In the data rows, the value 500 means zero.
Here is a table of points, one per row:
  404  630  309  406  522  613  478  506  669  647  484  577  610  401  422  412  435  556  345  546  595  393  630  473  578  562  549  643  510  443  440  522  512  353  428  456  538  469  371  531  570  461  414  589  409  621  611  667
  436  615  563  419  532  537  511  488  493  531  451  615  618  462  483  590  566  459  485  569  645  408  447  414  563  537  515  529  623  440  466  567  570  549  552  514  554  473  368  564  588  497  482  595  430  625  526  573
  451  570  518  420  509  382  559  608  459  398  483  375  468  470  501  476  548  447  443  339  514  670  541  465  587  561  571  451  399  609  453  574  499  471  612  482  526  583  577  583  557  583  574  557  460  409  439  575
  671  418  460  629  340  648  296  630  487  403  694  367  369  573  423  394  515  451  596  347  610  646  406  471  443  265  505  404  373  512  462  583  534  597  457  514  538  500  491  563  485  419  569  433  687  469  462  439
  475  543  296  484  345  479  537  438  747  625  695  398  533  540  422  348  488  495  335  467  400  501  599  666  570  538  474  600  301  435  500  413  396  518  656  351  533  444  626  579  543  367  346  333  527  543  687  619
  474  596  548  646  579  622  398  424  446  461  373  659  484  559  716  578  523  585  626  255  477  608  540  571  447  392  590  396  399  718  509  429  537  602  390  524  514  679  506  574  264  316  445  315  680  319  404  462
  570  424  547  588  550  475  537  363  435  550  421  356  450  552  397  530  515  452  439  545  426  441  458  399  563  540  486  505  429  587  582  385  458  335  526  461  505  410  603  474  536  601  559  506  384  586  386  474
  455  473  584  519  560  689  388  554  491  391  617  408  436  608  587  580  575  546  613  570  637  717  615  692  315  504  608  470  613  445  569  551  569  622  494  575  521  688  603  464  607  643  594  550  671  357  504  493
  671  322  377  650  412  418  568  537  421  518  669  492  392  500  407  462  335  475  537  492  294  577  433  656  515  516  518  664  543  671  438  286  415  525  653  314  399  701  600  385  290  381  269  337  371  316  478  393
  699  408  567  704  555  376  599  331  543  568  590  462  424  591  483  351  433  502  345  567  521  542  512  477  568  553  433  490  356  503  569  420  532  397  424  639  537  469  606  550  444  332  578  455  437  562  554  456
  396  562  545  553  551  645  373  485  448  361  572  375  428  558  620  562  528  549  403  497  585  663  535  670  317  473  585  435  525  531  538  475  528  608  446  520  475  666  513  494  500  533  559  470  665  316  425  455
  561  555  592  603  599  554  545  406  458  603  457  398  544  580  454  596  555  501  506  587  475  451  493  436  586  583  540  566  477  575  629  453  488  380  558  445  545  461  617  508  598  640  611  586  431  630  433  507
  425  611  310  482  557  665  424  557  610  646  395  684  551  322  448  417  383  618  385  554  402  394  673  411  578  540  594  685  509  465  415  516  540  450  383  514  529  460  609  386  589  470  432  593  469  524  573  666
  566  581  559  610  577  616  425  343  444  624  405  365  566  554  454  590  518  580  363  543  423  386  441  440  523  531  437  583  429  715  601  381  431  320  461  424  539  447  500  491  562  618  532  501  488  549  417  487
  689  483  562  683  543  372  572  366  542  508  434  408  487  545  424  403  441  560  345  544  600  422  420  407  538  470  327  502  468  466  563  430  528  583  376  588  453  609  558  558  380  313  567  541  502  566  640  406
  418  591  366  430  562  612  460  514  573  623  413  658  588  353  423  430  422  563  349  565  503  376  581  395  566  546  564  656  532  449  436  501  536  438  390  492  530  453  486  476  568  490  474  578  445  549  556  639
  418  390  559  434  522  366  600  434  459  366  383  599  616  589  457  581  512  413  396  560  503  444  420  385  531  581  478  600  604  549  550  549  501  594  385  503  538  434  344  541  389  624  581  574  487  405  423  469
  440  381  548  440  521  350  594  430  465  414  377  587  574  517  439  570  536  510  381  548  587  367  417  437  554  443  430  462  577  498  545  464  510  617  368  560  516  464  316  558  406  600  507  548  538  563  406  412
  421  538  437  520  490  602  551  606  510  436  399  661  615  565  600  574  537  424  500  373  453  470  411  685  550  518  512  467  598  418  378  589  529  595  409  414  466  438  377  420  531  583  464  387  646  527  406  435
  520  310  488  382  409  513  304  444  510  660  663  651  552  472  631  569  530  538  388  267  331  676  439  677  374  319  501  417  548  392  344  452  473  574  377  435  459  556  580  429  549  604  489  260  562  333  471  457
  672  519  577  698  593  637  425  360  474  671  426  411  513  609  499  588  508  586  357  559  392  404  509  527  574  509  423  594  413  722  609  372  492  343  523  507  544  469  593  466  586  611  560  448  519  536  441  513
  637  340  477  613  574  555  420  386  571  656  531  565  374  580  667  324  299  667  584  407  343  384  533  640  583  439  340  590  304  478  419  318  529  383  434  652  521  515  623  493  453  342  533  270  438  317  584  522
  686  330  561  706  445  694  359  450  456  459  507  419  374  326  564  333  551  715  433  499  464  601  729  490  292  582  381  554  586  674  585  605  438  617  683  596  506  577  587  585  298  481  593  381  643  325  593  529
  422  625  560  462  526  377  573  629  443  364  435  599  458  536  684  557  548  479  347  413  624  523  460  664  555  456  568  407  399  593  520  562  504  551  511  535  526  558  576  529  337  346  351  504  469  469  420  420
  437  501  535  403  570  416  542  630  444  415  586  374  431  578  536  584  549  428  648  562  606  589  487  518  463  530  571  387  547  404  573  577  498  574  510  492  476  543  611  425  583  576  568  566  542  433  406  415
  699  335  546  491  564  442  607  575  454  562  637  475  366  560  487  508  515  416  467  519  332  422  424  641  566  562  554  476  593  660  589  444  505  569  653  487  349  447  634  543  401  545  491  381  438  607  516  453
  439  325  554  605  476  400  518  368  429  542  459  653  581  312  448  512  471  628  409  551  312  554  495  420  426  552  378  593  599  701  584  554  458  584  377  614  521  426  404  395  264  521  557  555  664  490  668  439
  469  355  567  423  494  574  410  644  500  381  490  481  601  534  489  426  565  528  591  575  637  653  631  493  338  570  463  407  617  565  585  594  554  534  483  542  508  560  646  587  522  516  499  569  475  401  527  454
  458  424  575  450  581  400  605  462  480  481  414  655  624  535  475  598  534  644  367  562  599  455  438  442  572  409  434  488  615  563  598  433  540  619  382  582  517  458  345  571  361  589  508  580  535  600  442  449
  450  451  459  452  406  360  546  540  425  392  542  359  451  479  437  489  524  393  625  496  520  627  429  401  563  518  574  428  422  433  492  512  470  455  523  511  490  443  607  518  541  589  569  556  452  458  429  491
  445  564  594  426  606  468  624  543  485  446  430  556  578  514  568  610  576  452  672  570  629  458  450  448  601  595  540  528  624  444  493  602  542  602  634  446  548  472  545  558  600  514  561  605  430  584  491  511
  744  617  509  732  351  692  454  664  589  504  673  407  396  636  464  376  533  544  611  310  598  572  455  565  407  344  536  437  354  689  534  589  563  654  470  398  539  624  405  615  520  369  623  396  705  484  635  479
  406  605  339  396  429  527  499  452  643  592  591  396  591  470  406  420  488  463  358  539  554  397  544  497  567  534  479  550  428  402  458  484  475  307  573  385  523  428  443  571  541  400  368  483  432  585  598  585
  646  259  434  647  253  492  245  442  478  388  341  361  333  305  402  414  486  618  532  367  300  639  654  574  228  380  268  335  501  369  447  345  411  412  566  591  329  414  446  492  263  555  460  513  395  491  569  363
  576  457  488  620  450  420  627  471  448  512  524  415  409  556  431  432  527  415  634  551  405  641  527  389  587  566  582  464  398  407  564  464  482  375  601  474  497  473  612  513  540  593  585  564  414  533  429  561
  422  615  576  421  609  388  582  638  457  441  567  406  428  600  608  597  560  424  659  578  585  572  511  522  555  546  608  397  426  472  593  606  500  524  548  494  480  594  571  455  589  515  583  599  487  480  448  449
  446  591  558  376  585  380  554  610  450  429  628  369  390  594  571  586  546  410  643  558  503  522  469  439  519  507  585  373  379  415  596  568  473  446  538  472  439  601  494  415  565  516  589  577  470  471  439  418
  374  606  455  387  476  454  512  432  529  526  530  380  577  483  413  480  509  432  378  539  551  366  471  425  559  536  467  516  486  405  457  490  474  331  573  394  519  420  459  526  553  460  439  518  411  592  557  521
  578  616  536  486  427  666  534  577  454  456  483  652  524  484  512  575  491  480  618  480  463  401  414  566  421  479  395  365  568  463  389  583  464  608  509  588  518  437  382  560  546  421  498  568  696  500  580  434
  382  593  298  404  569  542  449  521  618  631  478  593  527  372  422  380  346  595  442  528  439  380  645  459  500  558  552  660  502  449  445  451  522  336  376  486  513  432  519  370  563  484  455  543  413  551  585  675
  472  644  509  425  453  598  463  502  522  560  466  655  622  425  476  584  551  458  466  567  657  406  489  406  534  517  522  530  586  449  431  567  573  529  565  512  543  467  353  573  598  460  379  590  425  638  557  615
  597  443  462  643  387  412  588  458  440  509  519  451  344  535  403  334  515  391  630  499  349  658  577  366  546  559  567  439  312  395  563  444  445  320  616  474  471  503  483  468  516  543  565  538  388  486  398  591
  399  436  501  379  502  471  503  597  411  348  512  345  430  544  502  555  515  411  618  532  606  564  461  539  386  502  525  344  559  378  505  558  491  584  458  476  465  486  607  423  536  575  533  523  544  388  398  390
  393  414  561  402  535  363  584  417  446  637  539  666  553  561  581  574  431  624  554  523  313  566  440  611  562  562  399  568  603  592  498  519  515  592  370  593  484  468  333  472  363  615  506  482  666  441  563  423
  419  519  556  412  563  380  607  578  445  397  425  415  529  487  511  578  545  431  621  461  584  547  455  442  585  567  594  458  555  485  457  551  519  535  580  457  522  479  622  555  570  569  581  569  448  478  438  499
  385  606  515  511  524  536  589  410  512  449  571  389  391  487  590  462  463  403  618  528  484  408  397  414  568  501  512  539  341  407  504  553  404  368  630  469  425  521  571  390  564  390  416  556  386  562  439  434
  408  487  575  404  585  414  533  473  452  454  398  584  600  425  461  548  540  430  429  542  612  385  426  384  570  538  498  530  589  423  459  507  536  570  444  490  516  444  311  562  535  542  587  571  461  566  466  468
  448  602  308  394  575  359  500  544  724  609  685  369  471  518  605  331  307  646  631  523  433  504  715  673  310  514  573  685  541  486  515  336  475  388  393  502  515  442  487  289  556  494  444  335  390  613  692  696
  455  547  546  431  519  447  440  497  454  428  355  644  587  335  460  545  505  430  457  531  563  356  445  375  492  438  491  488  580  391  393  530  499  568  415  506  502  435  320  549  541  440  480  555  454  587  465  514
  480  610  445  389  303  561  450  471  550  503  448  584  539  409  446  563  516  419  532  549  563  379  441  383  415  452  466  429  562  400  361  554  526  448  632  452  493  433  399  466  529  353  272  536  420  564  519  615
  454  351  552  400  491  679  424  642  559  539  445  642  616  442  590  556  554  422  646  313  398  518  471  670  497  270  468  529  610  437  426  603  532  589  454  601  476  595  338  448  564  633  470  314  707  422  464  440
  543  611  537  411  343  362  513  554  446  382  389  636  488  456  501  566  537  392  644  534  602  396  398  391  393  438  468  387  585  430  373  583  503  562  633  494  510  432  425  492  545  366  330  547  396  577  445  549
These points spread out most along one direction. Take the direction at right angles to it along which they spread out most. Then take the direction at right angles to both along which they spread out most. Go by this last direction. How many in every 100 of the points above lie lower along it than each point below? Round to a whole number. More than half of the points above lie lower than the first one.
  446  591  558  376  585  380  554  610  450  429  628  369  390  594  571  586  546  410  643  558  503  522  469  439  519  507  585  373  379  415  596  568  473  446  538  472  439  601  494  415  565  516  589  577  470  471  439  418 4
  450  451  459  452  406  360  546  540  425  392  542  359  451  479  437  489  524  393  625  496  520  627  429  401  563  518  574  428  422  433  492  512  470  455  523  511  490  443  607  518  541  589  569  556  452  458  429  491 8
  686  330  561  706  445  694  359  450  456  459  507  419  374  326  564  333  551  715  433  499  464  601  729  490  292  582  381  554  586  674  585  605  438  617  683  596  506  577  587  585  298  481  593  381  643  325  593  529 75
  436  615  563  419  532  537  511  488  493  531  451  615  618  462  483  590  566  459  485  569  645  408  447  414  563  537  515  529  623  440  466  567  570  549  552  514  554  473  368  564  588  497  482  595  430  625  526  573 63
  422  625  560  462  526  377  573  629  443  364  435  599  458  536  684  557  548  479  347  413  624  523  460  664  555  456  568  407  399  593  520  562  504  551  511  535  526  558  576  529  337  346  351  504  469  469  420  420 52
  637  340  477  613  574  555  420  386  571  656  531  565  374  580  667  324  299  667  584  407  343  384  533  640  583  439  340  590  304  478  419  318  529  383  434  652  521  515  623  493  453  342  533  270  438  317  584  522 58
  543  611  537  411  343  362  513  554  446  382  389  636  488  456  501  566  537  392  644  534  602  396  398  391  393  438  468  387  585  430  373  583  503  562  633  494  510  432  425  492  545  366  330  547  396  577  445  549 50
  570  424  547  588  550  475  537  363  435  550  421  356  450  552  397  530  515  452  439  545  426  441  458  399  563  540  486  505  429  587  582  385  458  335  526  461  505  410  603  474  536  601  559  506  384  586  386  474 12
  475  543  296  484  345  479  537  438  747  625  695  398  533  540  422  348  488  495  335  467  400  501  599  666  570  538  474  600  301  435  500  413  396  518  656  351  533  444  626  579  543  367  346  333  527  543  687  619 29
  425  611  310  482  557  665  424  557  610  646  395  684  551  322  448  417  383  618  385  554  402  394  673  411  578  540  594  685  509  465  415  516  540  450  383  514  529  460  609  386  589  470  432  593  469  524  573  666 81
  437  501  535  403  570  416  542  630  444  415  586  374  431  578  536  584  549  428  648  562  606  589  487  518  463  530  571  387  547  404  573  577  498  574  510  492  476  543  611  425  583  576  568  566  542  433  406  415 17
  472  644  509  425  453  598  463  502  522  560  466  655  622  425  476  584  551  458  466  567  657  406  489  406  534  517  522  530  586  449  431  567  573  529  565  512  543  467  353  573  598  460  379  590  425  638  557  615 73
